rotation steps, each row followed by its count of steps
The counts run from 0 to 935.
13 8 -14 2 19 14 3 -22 14 16 -24 3 30 -10 18 13 -8 1 18 8 11 16 -16 -16 8 -2 -10 35 9 22 -7 -12 -10 -9 12 28 5 2 6
798
2 -20 -41 -14 15 20 -3 -11 -16 -9 -22 -15 18 22 2 2 -18 -21 8 7 11 -5 14 -12 -3 -24 0 -3 -7 9 10 -10 4 11 23 5 21 -11 -14
183
10 -7 -28 -16 3 8 4 21 -13 -25 -15 20 2 22 12 -6 -13 7 4 -39 -8 7 -9 3 0 -1 -9 -33 8 -1 -18 -8 0 -23 6 -16 11 -24 -3
350
-11 3 -26 8 7 17 -5 -6 12 -38 -4 1 2 19 18 -11 3 7 24 0 4 29 -1 -16 -6 9 -37 20 9 13 -15 -9 -17 -1 -9 11 10 8 -7
523
17 -16 -22 -10 3 -1 3 28 -1 -22 -26 15 16 20 8 15 -5 19 -1 -39 5 12 -7 7 2 14 0 -17 9 -9 -24 5 10 -16 7 -7 14 -16 -10
106
24 10 -8 -5 32 22 -3 -9 -1 5 -34 17 8 15 12 16 -3 20 6 -10 2 15 2 -1 10 3 -4 8 17 30 -23 -6 12 -22 -3 5 9 -12 12
223
4 -21 -8 -9 12 15 5 5 8 -20 -28 -2 7 14 13 22 2 -4 20 12 28 29 16 -4 4 0 -5 39 3 -3 0 -20 12 22 10 8 10 6 -7
493
1 -23 -45 7 9 -6 -6 9 3 -15 -17 -21 22 20 11 24 -5 -7 9 -8 16 13 6 -10 -7 6 5 3 -4 -15 6 1 -3 14 23 11 26 5 -26
102
12 -1 -22 4 9 -32 -24 -6 14 -16 -23 -6 17 10 7 10 -1 9 17 -31 8 12 -11 -16 13 13 13 7 20 -9 -22 0 0 -21 6 16 3 -3 32
149
21 -1 -9 -8 4 13 4 17 8 9 -36 17 13 -12 27 18 -6 16 16 -22 6 26 -26 -6 6 6 1 26 12 -6 -14 -24 5 -7 7 0 -3 -13 8
275
13 -15 -29 -17 -8 -17 6 13 4 -39 -3 2 33 0 5 -12 -15 -9 9 -33 6 8 -20 9 12 -3 -5 -21 11 6 -22 -1 -4 -21 0 5 3 -17 6
128
-9 -12 -23 -11 -1 18 6 13 2 -48 -10 4 4 24 20 -5 9 8 17 -4 13 24 0 3 -1 9 -31 27 1 0 -13 -9 -3 7 2 -11 6 -6 -15
411
14 7 -20 -17 3 3 4 -17 5 6 -28 6 36 -7 14 -6 -8 -2 21 -9 3 1 -39 -4 19 -4 -3 25 2 10 -16 -14 -5 -18 14 11 -5 -24 23
120
10 -16 -38 2 15 -2 -21 6 -3 -29 -13 -11 0 10 7 5 -17 -5 11 -16 5 22 23 -20 3 -8 8 -28 17 26 -13 3 5 0 -12 15 24 1 -4
22
25 1 -29 -8 12 13 11 -2 -3 13 -20 4 31 -9 7 2 -29 -5 2 -15 -4 5 -12 -11 9 -16 1 -22 12 26 -11 -9 -8 -23 10 20 20 -12 1
400
19 8 -20 -3 20 1 -19 -28 -3 5 -26 2 9 3 -3 -5 -16 -2 21 -11 -2 13 0 -20 17 -20 6 1 21 25 -14 -9 4 -16 4 20 0 -9 41
311
13 7 -32 -5 13 0 -11 -22 3 17 -32 -1 33 -1 13 6 -8 1 17 -13 10 -4 -30 -11 11 0 7 24 5 4 -13 -6 -1 -13 17 14 6 -21 16
230
-3 -25 -30 -20 -10 17 20 22 -4 -33 -14 -4 20 6 19 -4 -17 -19 13 -7 15 13 -10 3 1 -10 -18 6 -3 -11 2 -18 -6 14 17 -7 9 -10 -21
758
2 -13 -5 -5 -3 7 6 8 4 -51 -8 11 -12 24 6 -2 -4 -2 23 -3 6 41 13 -8 1 3 -35 7 14 -7 -11 -22 -9 -9 -2 0 3 11 11
86
14 -3 -33 13 17 -3 -14 -9 0 2 -20 1 6 10 4 10 -23 -5 11 -18 0 20 13 -30 1 -13 4 -34 19 11 -3 -9 -6 -21 11 23 23 6 5
155
-7 3 -36 -7 8 9 -16 -21 4 -4 -27 -11 9 3 24 -8 -6 -5 35 5 10 12 -16 -24 5 -8 -7 43 4 3 1 -19 -9 6 11 11 -4 -4 12
472
-7 -8 -52 4 0 -5 -19 -4 -4 -27 -7 -11 -2 16 8 -14 -22 -10 16 -17 -4 14 8 -32 -4 -11 -5 -26 10 5 -3 -8 -14 -8 8 12 13 0 1
590
-4 -24 -25 -16 -1 16 3 18 -3 -44 -20 -1 0 24 19 -1 6 1 14 -10 13 12 4 7 0 7 -11 22 -2 -7 -8 -12 6 19 6 -19 7 -15 -15
300
0 -36 -28 -11 -3 -10 0 18 -5 -39 -17 -11 19 17 2 11 -3 -18 14 -11 21 16 11 5 1 -2 2 -1 0 -22 -1 -8 4 17 22 0 18 -9 -7
891
6 -11 -11 -20 -9 -20 6 -3 8 -38 -13 -1 35 -1 0 -7 5 -12 19 -13 16 13 -24 11 15 2 -7 30 5 -9 -20 -13 -8 -9 11 7 -9 -18 25
365
22 8 3 -1 23 9 4 -19 9 7 -28 9 24 -9 9 16 -10 3 14 5 7 26 -4 -13 18 -5 -3 14 18 26 -15 -15 -1 -21 0 25 7 4 21
444
17 -16 -28 -13 0 -17 3 6 4 -18 -16 0 47 7 2 14 -1 -1 3 -30 14 -2 -21 11 5 14 6 0 2 -7 -16 7 -2 -14 20 8 15 -13 -5
453
12 -3 -12 -11 -4 1 -8 18 1 -27 -22 14 -10 -1 18 -5 -7 15 23 -31 1 22 -10 -7 7 11 -1 6 21 -1 -28 -13 8 -13 -16 -11 -11 -16 23
194
20 -15 -16 -27 10 24 10 15 -23 -24 -25 22 -5 20 5 -10 -23 -2 8 -16 -7 9 11 6 8 -20 -10 -23 6 8 -14 -24 7 -12 10 -20 7 -25 11
705
17 -8 -15 2 22 5 -1 -29 7 -1 -18 -14 24 11 -5 14 -13 -14 18 21 17 18 11 -15 9 -14 -4 15 6 12 6 -8 -2 -1 21 31 21 11 7
95
-1 -12 -22 5 12 7 -5 2 10 -26 -20 -5 6 20 19 19 13 11 23 2 22 35 5 -12 -3 19 -16 37 6 -5 -5 -5 -1 14 3 10 10 13 -14
848
